In the rows, 128 means zero.
Rotation paths and how fast each direction turns (degrees per step):
Each turn is a multiple of 5 degrees from 10 to 175, or 0.
Each row of a path follows its step; steps can be skipped.

step 0: [132 127 131 138 136 131 126 124 122 119 128 123 134 129 122 130 130 128
 128 132 137 138 137 122 125 131 119 135 132 122 129 123 136 133 125 124
 124 128 124 129 129 123 115 127 122 123 126 127 120 120 130 122 138 129
 130 123]
step 1: [139 123 132 129 132 130 131 117 126 120 120 128 137 120 129 131 136 125
 126 134 128 132 134 131 131 127 128 136 136 130 127 117 131 130 128 128
 132 125 134 124 119 133 121 121 131 134 129 132 127 126 127 128 134 112
 123 130]
step 2: [137 128 122 135 133 123 129 124 127 120 126 128 127 117 120 126 126 127
 126 138 132 135 134 132 135 135 123 124 122 131 132 123 131 121 132 126
 134 126 130 135 122 135 118 137 127 127 119 129 125 137 124 136 130 128
 120 131]
step 3: [136 133 129 125 122 121 131 127 120 119 121 125 123 120 124 124 124 130
 123 142 132 130 132 135 133 128 129 127 126 123 132 131 137 131 129 133
 126 134 124 133 125 122 126 116 126 125 131 124 123 124 126 123 133 130
 111 129]
step 4: [125 128 132 130 126 123 129 118 121 132 127 125 120 125 124 131 125 134
 122 128 133 124 134 127 137 137 123 139 122 129 126 125 137 126 132 128
 132 127 129 134 129 121 115 128 125 136 142 124 126 124 127 128 126 116
 121 126]
step 5: [128 133 133 132 124 124 121 132 124 125 122 124 121 123 139 130 129 131
 129 135 136 131 135 127 135 127 120 124 130 138 129 120 131 132 130 125
 140 129 139 124 131 128 113 130 127 117 132 124 125 122 124 125 132 126
 130 129]
step 7: [128 140 136 134 125 120 132 125 122 117 128 129 128 120 125 129 130 118
 129 140 131 128 139 138 124 128 130 134 122 130 121 124 133 125 130 131
 132 123 125 132 125 120 125 132 124 132 129 127 133 124 119 131 128 129
 140 126]
step 8: [137 129 127 128 130 133 129 127 123 118 124 114 127 133 126 131 131 122
 120 132 138 131 139 127 122 128 129 123 124 126 126 118 139 132 130 134
 122 129 132 129 133 122 121 133 134 130 139 130 126 129 119 130 131 133
 127 135]
step 9: [136 127 127 122 121 129 124 126 117 133 119 125 127 125 124 133 123 129
 134 129 130 143 137 137 128 130 122 136 125 128 129 125 138 132 136 131
 122 119 139 123 122 130 122 127 128 135 131 129 134 127 127 130 137 126
 129 130]
step 10: [136 127 123 135 120 119 122 124 134 129 125 129 131 123 138 127 132 129
 132 127 129 143 134 131 133 131 122 128 117 123 120 114 134 126 131 125
 125 131 125 136 122 121 120 129 128 125 125 132 125 126 123 130 136 127
 126 124]
step 11: [135 135 136 128 128 124 126 127 125 129 124 129 125 126 130 130 134 124
 119 126 135 128 128 135 135 135 136 117 122 124 124 124 138 125 128 132
 127 133 129 124 116 133 116 111 125 128 126 132 132 126 119 129 132 125
 124 130]
Directions:
[128 129 128 128 129 126 129 130 129 128 128 128 130 130 128 129 128 128
 124 127 128 127 129 127 130 128 130 126 126 130 126 126 127 129 126 128
 130 129 132 127 129 130 127 129 128 129 129 131 127 131 127 129 127 127
 129 129] -> 115
[126 127 129 128 126 128 129 128 125 129 129 128 127 130 126 127 127 128
 125 129 131 130 129 124 128 128 128 129 128 128 129 128 128 129 129 130
 128 130 128 130 129 128 131 130 129 131 129 128 130 127 128 125 129 129
 127 129] -> 80
[129 128 125 128 130 128 130 129 127 128 124 130 127 125 128 128 130 131
 128 126 130 126 129 128 126 130 129 130 127 129 129 129 129 128 127 129
 129 129 127 129 127 128 127 129 129 127 130 130 128 127 126 128 131 129
 130 127] -> 0

step 0: [123 128 125 129 135 125 127 137 132 130 126 124 133 121 122 125 138 119
 123 127 125 128 126 127 122 123 135 131 127 129 135 136 131 130 126 131
 126 127 137 136 131 126 136 133 144 133 126 127 120 129 129 128 125 126
 129 128]
step 1: [130 124 124 127 133 121 133 132 124 120 128 128 120 124 134 119 132 124
 132 123 136 130 131 132 132 129 134 137 130 129 130 131 132 132 126 134
 131 129 124 126 122 130 136 131 126 121 138 126 121 125 131 112 129 127
 134 129]
step 2: [123 127 137 130 128 128 128 130 124 131 127 126 129 124 120 134 128 127
 142 140 130 133 130 135 126 129 130 133 128 124 124 136 130 127 134 125
 136 129 115 128 138 132 133 135 124 125 130 131 123 125 122 126 136 128
 128 128]
step 3: [119 136 121 130 124 124 122 134 125 129 133 134 134 115 131 128 128 123
 124 138 127 124 132 125 132 126 127 126 131 132 122 130 129 135 135 123
 128 128 124 130 130 128 130 125 140 132 129 135 125 131 131 128 133 123
 126 139]
step 4: [122 131 129 127 133 122 132 124 134 130 127 124 133 131 133 112 126 124
 121 127 129 126 137 126 136 140 131 132 126 132 133 132 126 133 121 121
 130 123 124 135 130 119 130 128 127 122 129 134 121 132 127 125 130 122
 134 124]
step 5: [134 125 129 122 136 121 129 131 131 126 132 131 130 127 123 132 138 122
 136 135 129 125 126 125 130 129 129 121 127 128 134 135 121 131 122 126
 131 128 124 130 139 126 130 138 128 121 129 123 121 125 121 128 115 127
 133 130]
step 7: [124 122 130 125 130 126 140 127 122 132 132 131 140 121 124 126 128 129
 126 130 132 136 131 137 134 136 127 130 121 126 129 123 134 129 136 125
 128 131 126 130 123 126 128 125 132 128 136 134 117 125 121 132 136 127
 133 124]
step 8: [130 122 131 132 130 135 131 134 133 128 134 125 132 113 134 127 125 123
 130 139 128 126 127 130 135 124 137 123 124 123 130 130 128 134 127 122
 127 128 140 132 134 126 133 136 132 125 125 133 130 125 126 125 128 120
 134 130]
step 9: [131 129 124 135 131 117 125 125 129 122 122 132 122 115 136 121 122 123
 122 133 129 124 125 127 125 130 133 130 129 134 132 126 129 120 125 130
 130 131 123 129 132 126 136 133 128 119 129 126 119 134 125 126 128 124
 121 124]
step 10: [122 130 122 126 135 129 123 123 122 133 139 130 132 129 122 127 132 125
 131 130 126 133 136 129 127 124 122 130 128 128 135 129 135 120 131 122
 136 122 122 125 129 122 136 137 132 120 132 129 121 124 123 124 126 133
 128 121]
step 11: [119 124 130 125 126 130 130 127 130 127 130 138 126 123 129 120 133 128
 129 137 135 131 139 132 123 126 130 122 131 126 130 133 125 128 139 121
 122 129 128 130 128 137 130 128 136 127 124 131 126 124 131 120 121 127
 138 137]
Directions:
[130 125 128 127 128 129 128 126 126 129 127 130 129 127 129 128 128 126
 127 129 126 128 126 129 127 127 130 126 124 128 126 126 128 128 126 125
 126 128 130 128 125 126 126 130 127 128 128 128 126 129 127 129 127 130
 127 126] -> 35
[125 130 128 128 128 127 124 124 128 128 130 129 129 127 129 126 127 128
 127 129 127 127 129 125 127 128 126 127 129 130 127 127 126 127 127 126
 129 127 127 127 130 127 127 130 127 124 127 130 130 129 129 129 128 128
 129 128] -> 60
[127 127 129 129 126 129 130 128 127 127 125 128 125 127 129 125 129 129
 127 130 127 127 127 128 129 129 129 128 131 128 127 129 126 127 128 126
 128 127 127 126 125 127 130 125 127 127 128 130 130 129 128 125 126 128
 128 127] -> 145
